Each row has a name. Each question is about the rows just above it.

+4.48 -2.17 -2.45 -1.72 -2.59 -1.22 -1.22 -2.36  faz
+0.30 -5.41 -4.78 -3.84 -5.44 +8.29 +7.62 -1.54  Lub
+8.50 -7.68 -8.77 -5.31 -7.16 -0.56 -2.81 -8.09  fozu
Is +4.48 -2.16 -2.45 printed in one of the named rows, side by side and in this order?
no
Among the named rows, does one hold -2.59 -1.22 -1.22 -2.36 next to each other, in this order?
yes
Is -2.59 -1.23 printed in one of the named rows, side by side and in this order?
no

+0.38 +3.13 +5.94 +4.56 +0.13 +6.28 +0.28 +0.21 +0.09 +5.69 +0.87 -0.24 -0.05 = fofo
+0.86 -3.20 -4.09 -0.88 +2.94 -3.20 +2.28 +1.12 -0.24 -3.92 +3.00 +1.51 +2.11 = podo
-0.22 +2.52 -1.33 -4.63 -2.77 -1.93 -1.97 -0.03 -0.28 -7.99 -3.02 -1.73 -1.87 = Zelu
Is -3.20 -4.09 -0.88 +2.94 printed in one of the named rows, side by side and in this order?
yes
Does one of the named rows hold -4.09 -0.88 side by side, in this order?
yes

-0.67 +0.35 -3.23 -1.63 -1.42 +0.29 +1.42 -1.07 -0.68 +0.17 -0.48 +0.70 +0.28 -1.84 -0.44 -1.78 -0.77 -0.03 +0.31 +1.90 +0.85 +0.94 -0.37 +1.16 -1.36 +0.61 +2.35 -1.10 : lan
-0.15 +1.55 -0.43 +1.35 -1.42 -1.85 -0.83 -1.45 -1.33 -3.12 -3.10 -0.67 +0.12 -2.96 -0.73 +2.15 -0.04 -2.14 -2.86 +4.11 +3.98 -0.41 -0.37 -0.83 +2.55 +3.72 +1.37 -1.26 : kipot
-0.15 +1.15 -5.47 -1.93 +0.99 +1.07 +2.54 -2.39 +0.61 +3.94 +0.05 +1.48 +0.28 -2.00 -1.62 -3.36 -1.86 -0.50 +1.02 -1.24 +1.20 -1.98 -1.82 +1.99 -2.54 -3.54 +0.87 +0.34 : mesot
-0.84 +0.75 +0.68 +1.05 +0.99 -0.88 +3.67 +0.06 -0.68 -1.71 -0.74 -0.86 -0.70 -2.00 +0.30 +1.76 +4.34 -1.20 -1.80 +1.90 +0.16 +0.49 +0.35 -0.16 +2.55 +4.76 -0.61 +1.15 : ref
-1.87 -1.45 -0.43 -1.33 +1.34 +1.26 +2.54 +0.44 +0.45 +1.58 +0.83 +0.70 +0.45 -0.26 +0.59 -1.39 +1.42 +0.21 +1.73 +0.02 -2.97 +1.39 -0.13 +1.33 -1.75 +1.65 -0.36 +0.99 : mapu
-0.67 +0.35 -3.23 -1.63 -1.42 +0.29 +1.42 -1.07 -0.68 +0.17 -0.48 +0.70 +0.28 -1.84 -0.44 -1.78 -0.77 -0.03 +0.31 +1.90 +0.85 +0.94 -0.37 +1.16 -1.36 +1.65 +1.61 -1.74 : dus
+0.88 +0.35 +2.92 +3.44 -4.53 -2.24 -5.33 +0.81 +2.06 -5.95 -0.48 -2.42 +2.75 +0.06 +0.74 +1.76 +0.33 -2.37 -4.63 +0.02 +3.98 +0.72 +3.73 +0.33 +2.94 +0.61 -2.09 -0.46 : Vepov
-2.39 -1.05 +2.92 -0.14 +2.03 +0.29 -5.89 -2.39 +0.93 -0.30 -4.15 +0.89 +1.11 -0.10 -0.29 +1.76 -3.32 -3.77 +0.31 +2.53 +1.55 -0.86 -0.86 -0.16 +0.99 +1.65 -0.86 -0.46 : dedo
+0.02 +0.55 -5.47 -2.82 -1.77 +1.07 +1.98 -1.26 -0.52 +2.52 +0.83 +1.28 +0.28 -1.05 -0.88 -4.14 -2.23 +1.38 +2.43 +0.02 +0.51 +0.49 -0.62 +2.16 -4.10 -3.02 +2.85 -1.58 : bug
-0.15 +1.55 -0.43 +1.35 -1.42 -1.85 -0.83 -1.45 -1.33 -3.12 -3.10 -0.67 -0.70 -2.96 -0.73 +2.15 -0.04 -2.14 -2.86 +4.11 +3.98 -0.41 -0.37 -0.83 +2.55 +3.72 +1.37 -1.26 : Kabu
Is -0.37 +0.94 +0.85 printed in one of the named rows, side by side and in this order?
no
Is -4.54 -2.24 printed in one of the named rows, side by side and in this order?
no
Does one of the named rows hold -1.33 -3.12 side by side, in this order?
yes

+0.24 +2.79 +1.59 +0.21 -8.89 -2.13 -5.92 -1.56 +0.44 -1.48 -5.32 +0.28 +3.23 +7.96 +0.48 -1.78 -4.66 -0.02 -> Fetum
-0.98 +4.75 +0.55 -0.72 -7.60 -1.77 -5.02 +1.77 +1.25 -2.66 -4.68 -0.17 +5.08 +7.56 +1.77 -1.54 -2.71 +0.62 -> giso
-5.63 -2.11 +1.70 +3.96 +4.04 +1.88 +2.37 -2.34 -1.69 +2.10 +2.16 -1.57 -1.69 -0.95 -5.70 +1.76 +0.52 -2.78 -> sen
-1.30 +4.21 +1.77 -1.24 +4.96 -4.00 -1.28 +0.75 -2.56 +1.11 -3.03 +1.18 -3.06 +1.21 -2.42 +6.46 +5.48 +0.10 -> mebo
-4.38 +4.23 +2.34 +0.54 +4.95 -2.99 -0.93 +0.65 -2.71 +1.13 -2.66 +0.13 -1.98 +2.34 -4.33 +6.41 +4.95 -1.03 -> lefak
-5.00 -1.12 -2.08 +1.95 +1.95 +4.96 +4.47 +3.90 +2.15 -1.43 +5.10 -2.80 +4.32 -2.54 +0.20 -3.03 +0.09 -0.87 -> Ved
-6.38 -2.29 +0.43 +3.92 +3.98 +3.52 +3.76 -0.40 -0.46 +1.12 +3.83 -2.32 +0.24 -1.95 -4.47 +0.19 +0.33 -2.60 -> Las
-4.38 +4.23 +2.34 +3.24 +4.95 -2.99 -0.93 +0.65 -2.71 +1.13 -2.66 +0.13 -1.98 +2.34 -4.33 +6.41 +4.95 -1.03 -> zop
-4.05 -1.44 +2.49 +3.26 +3.53 -0.01 +0.74 -3.64 -2.64 +2.61 +0.18 -0.59 -3.31 +0.18 -5.99 +3.15 +0.71 -2.59 -> rul
Is +2.34 -4.32 +6.41 printed in one of the named rows, side by side and in this order?
no
Among the named rows, does one hold +3.26 +3.53 next to each other, in this order?
yes
Does one of the named rows hold +3.96 +1.70 side by side, in this order?
no
Is +3.52 +3.98 printed in one of the named rows, side by side and in this order?
no
Among the named rows, does one hold -2.13 -5.92 next to each other, in this order?
yes
Does one of the named rows hold +1.13 -2.66 +0.13 -1.98 +2.34 side by side, in this order?
yes

+0.88 +0.12 -2.47 +1.01 +0.38 +1.51 -1.39 -0.72 +0.23 -0.44 +1.39 +0.39 -0.86 -0.98 -0.93 -1.46 = Fur
-0.34 -0.53 +0.03 +0.06 -0.38 -0.09 -0.57 +0.46 +0.86 +0.11 -0.61 +0.11 +2.42 +0.03 -0.64 -0.12 = Duv
-1.64 +0.45 +0.92 +0.19 -0.04 -0.29 -0.26 -0.57 -0.14 +0.25 -0.93 +0.13 +1.04 +0.00 -0.28 +0.10 = dubir
+0.15 -0.11 +1.38 -0.09 -0.56 +0.16 +0.27 +0.04 -0.02 -0.21 -0.43 +0.40 -0.47 -0.32 -1.72 -0.32 = sab
-0.68 -1.81 -0.30 -0.97 +1.00 -1.63 -1.15 +1.62 +0.23 -0.40 +0.14 -0.06 -1.48 -0.55 +0.37 -0.12 = livil
+0.07 -0.20 +0.91 +0.37 -0.23 +0.28 +0.42 +0.05 +1.03 +0.35 -0.52 -0.61 +2.01 +0.16 +0.72 -0.16 = zesuz
+4.14 -0.31 -3.11 +0.62 +2.50 -0.46 +0.26 +0.81 -1.65 -0.10 +0.66 -0.38 -5.01 -0.45 +2.11 -1.48 = sed
+6.53 +1.21 -3.44 +0.71 +1.20 +1.45 +1.93 +0.07 -2.18 +0.07 +0.71 -0.28 -2.78 +0.24 +1.14 -1.28 = kava
+0.15 -0.11 +1.38 -0.09 -0.56 +0.16 +0.27 +0.04 -0.02 -0.21 -0.43 +0.40 +2.37 -0.32 -1.72 -0.32 = lun
-5.03 +0.48 +0.86 +1.61 +0.98 -0.29 -2.10 -2.77 +1.60 +0.56 -0.18 -0.82 -2.88 -0.41 +2.83 -0.43 = vibeg
-2.59 +0.61 -5.48 -1.04 -2.42 -0.43 -2.47 +0.28 +0.49 +0.75 -2.34 -0.50 +0.76 +0.48 +1.88 +0.62 = Dos
-1.83 +1.22 -8.32 +0.77 -1.78 +0.15 -3.01 -0.76 +0.35 +1.06 -2.41 -1.11 -0.78 +0.17 +1.97 -0.03 = Zozu
Is -0.57 -0.26 printed in one of the named rows, side by side and in this order?
no
Among the named rows, does one hold -0.21 -0.43 +0.40 +2.37 next to each other, in this order?
yes

-0.26 -0.53 +0.18 +0.23 -0.78 -2.21 +2.37 -0.37 -1.35 -1.79 -0.94 +0.21  Bem
+7.56 +1.53 -4.90 +1.50 -1.31 -0.10 -1.50 +5.25 -3.15 -1.10 +6.17 +0.33  nebe
-2.93 -1.42 -0.29 +0.11 -0.46 -0.60 +1.58 -1.62 -0.08 -0.92 -2.63 -0.57  Tep
+1.23 -0.56 +1.59 +0.16 +0.08 +0.39 -0.89 +0.34 +1.50 -0.51 +1.03 -0.13  mez
-2.25 +0.25 +1.93 -0.97 +0.15 +0.30 -0.71 -1.65 +0.62 +0.77 -1.49 -0.80  fima
Is -0.26 -0.53 printed in one of the named rows, side by side and in this order?
yes
Does one of the named rows hold -0.51 +1.03 side by side, in this order?
yes
Is -2.64 -0.57 printed in one of the named rows, side by side and in this order?
no

+2.33 -1.17 +0.53 +0.45 +1.35 -1.56 +1.22 -1.63 -2.15 -1.78 -1.17 -0.19 -1.09 +0.30 +0.52 -0.21 -1.74 +2.88 +0.39 -> tudi
+1.62 -0.18 +1.58 +0.50 +0.03 -2.15 -0.52 -1.71 -0.43 -2.28 +1.53 -0.84 -0.82 -0.68 +0.55 -1.90 -1.34 +1.37 +0.92 -> Fadur
-6.75 -3.12 -2.94 -1.91 -9.03 -2.26 -1.92 -0.22 +4.52 +7.06 +7.89 +2.91 -7.91 +2.81 -1.44 +1.46 -4.13 +0.87 -4.29 -> koza
+1.82 -0.77 -0.76 +1.04 +3.04 -0.29 +2.35 +0.09 -1.48 -2.08 -4.82 +1.36 +0.38 +0.12 +0.06 +1.15 -0.02 +4.55 +0.33 -> Dapil
+0.46 +1.14 -0.15 +1.03 +2.49 +0.85 +0.49 +1.24 +0.91 -2.10 -3.52 +0.74 +2.30 -1.19 -0.08 +0.13 +2.23 +1.56 +1.06 -> varo
+0.68 -0.98 +0.44 +0.44 -0.37 -2.01 +0.09 -1.29 -0.08 -1.33 +0.68 +0.36 -1.76 -0.03 +0.23 -0.73 -1.52 +2.83 +0.01 -> Zov
-6.75 -3.12 -2.94 -1.91 -9.03 -2.26 -1.92 -0.22 +4.52 +1.35 +0.45 -0.28 -2.14 +1.66 +0.20 +0.88 -2.54 +0.77 -1.00 -> zova
Among the named rows, does one hold -1.19 +2.30 next to each other, in this order?
no
Among the named rows, does one hold -0.21 -1.75 next to each other, in this order?
no

